data =
[[127 126 132 132 125 117 131 106 125]
 [126 119  99 102 127 125 131 131 127]
 [125 133 141 139 126 128 114 124 126]
 [125 133 140 138 126 131 113 127 126]
 [125 132 139 137 127 129 114 126 126]
 [127 119 110 112 126 120 135 116 126]]
The smallest entry in the first row: 106
The entry directly below the smallest entry: 141
What is the 1st entry, reading row by row?
A: 127
The smallest entry in the last row is 110
What is the entry just right of 138?
A: 126
The 4th entry, reading row by row: 132
What is the entry directly below the largest entry?
A: 140
What is the entry directly above 129?
A: 131
What is the second smallest entry?
A: 102
What is the fourth entry from the end, reading row by row?
A: 120
The entry just right of 120 -> 135
The 3rd entry on the diagonal from the top-right corner: 114
What is the first entry on the diagonal from the top-right corner?
A: 125
The entry just left of 102: 99
The bottom-right entry: 126
What is the entry in the bottom-left corner?
A: 127
The first entry of the smallest entry's row -> 126
The last entry of the largest entry's row: 126
The entry just left of the smallest entry -> 119

X =
array([[140, 141, 138, 138, 132, 137, 130, 142, 140, 137, 141, 134, 139],
       [151, 151, 136, 139, 131, 135, 137, 141, 136, 138, 139, 138, 132],
       [153, 142, 136, 145, 135, 138, 128, 139, 138, 134, 144, 140, 139],
       [140, 142, 152, 142, 131, 132, 130, 148, 137, 139, 137, 153, 136],
       [138, 141, 138, 133, 135, 139, 139, 140, 140, 131, 137, 139, 136],
       [140, 145, 136, 138, 135, 136, 132, 137, 134, 134, 145, 135, 133],
       [146, 142, 144, 141, 140, 138, 133, 142, 136, 132, 134, 129, 133]])
Rows and columns are numbered from 0.
The top-right entry: 139
The entry in row 0 and column 1 is 141
The entry at row 0, column 2: 138
The entry in the top-left corner?
Answer: 140
The entry directly above the centre entry?
Answer: 128
The entry just right of the centre entry?
Answer: 148
The entry directly below the smallest entry is 130
The entry at row 1, column 0?
Answer: 151
The bottom-left entry?
Answer: 146
The entry at row 2, column 0?
Answer: 153
The bottom-right entry: 133
The entry directly above the smallest entry -> 137
The bottom entry of the column that holds the smallest entry?
Answer: 133
The entry just left of the smallest entry?
Answer: 138
The entry in row 2 and column 2?
Answer: 136
The entry just right of the smallest entry: 139
The entry just left of the centre entry?
Answer: 132

Read these off the matrix that follows. Indices start at 0.
1) Read off the entry at row 0, column 0.
2) Read off the entry in row 1 and column 0.
3) Read off the entry in row 2 and column 0.
4) Read off the top-right entry.
5) Read off the bottom-right entry.
6) Read off the entry at row 2, column 2.
[[133 121 125 102]
 [132 121 124 102]
 [126 126 127 141]
 [108 126 127 144]
 [106 123 126 124]
 [108 126 127 144]
 [144 122 125 109]
 [139 124 127 128]
 [142 121 125 105]
 [104 125 127 139]
 [109 126 127 144]
 [104 124 126 129]
 [133 121 124 102]
 [112 123 125 114]]
1) 133
2) 132
3) 126
4) 102
5) 114
6) 127

Read these off the matrix that follows. Counting starts at 0.
1) What is the entry at row 2, column 0?
2) What is the entry in the bottom-left corner?
3) What is the entry at row 0, column 1?
4) What is the entry at row 0, column 2?
5) What is the entry in the top-left corner?
6) What is the bottom-right entry?
7) What is the entry in row 1 and column 1?
144,131,119,118,139,134,122,134,120,134,135,132,126,126,146,118
109,125,134,121,116,115,127,123,128,119,122,111,131,140,135,121
110,109,147,121,136,131,146,123,122,121,125,114,128,133,140,129
144,116,116,130,139,137,124,122,137,125,133,138,132,125,124,122
138,121,125,133,127,134,125,132,118,116,120,136,119,112,116,135
103,121,138,127,126,131,120,122,142,127,126,112,137,124,139,135
137,130,121,125,121,125,123,137,111,117,119,134,117,119,123,124
123,123,151,138,138,137,130,116,119,127,129,111,122,125,131,151
119,107,130,120,143,144,135,131,136,128,129,129,135,117,141,126
1) 110
2) 119
3) 131
4) 119
5) 144
6) 126
7) 125

m =
137  122  147  144
121  123  150  113
136  125  152  142
146  146  134  135
The 1st entry on the diagonal from the top-right corner: 144
The bottom-left entry -> 146
The second entry on the main diagonal?
A: 123
The bottom entry of the column that holds the smallest entry?
A: 135
The 3rd entry on the main diagonal -> 152

[[122 120 124 101 124 136 109 152]
 [ 99 124 125 130 107 133 120 141]]
Which number is the first entry on the main diagonal?
A: 122
Which number is the second entry in reading order?
A: 120
The entry directly above 133: 136
Which number is the fifth entry in reading order?
A: 124
The entry in the top-right corner is 152
The 2nd entry on the diagonal from the top-right corner -> 120

Read these off the matrix that follows. Rows and columns are numbered from 0.
1) The bottom entry of the column that holds the smallest entry?
2) The entry just left of the largest entry?
3) The top entry of the column that holds the largest entry?
4) The entry at row 0, column 1?
5) The entry just right of the smallest entry?
6) The entry in the bottom-left corner?
7) The entry at row 0, column 2?
8) The entry directly below 140?
[[119 133 127 124 132 126 133 123 125 130 124 132]
 [129 127 127 133 127 128 135 129 127 127 127 129]
 [124 130 126 132 122 126 137 122 132 131 128 133]
 [137 137 131 135 136 128 131 131 126 133 133 134]
 [130 133 130 125 132 133 125 126 128 128 123 130]
 [135 127 133 124 125 131 118 140 121 127 132 115]
 [131 124 126 126 124 131 130 133 128 124 127 125]
 [121 131 128 130 138 128 133 126 122 127 122 131]
 [129 132 126 121 116 134 136 131 127 127 126 126]
 [118 119 134 117 132 136 105 134 115 117 116 108]]
1) 105
2) 118
3) 123
4) 133
5) 134
6) 118
7) 127
8) 133

[130 151 117 128 145 141]
Which number is the second entry from the left?
Answer: 151
Which number is the 1st entry?
Answer: 130
Which number is the second entry from the right?
Answer: 145
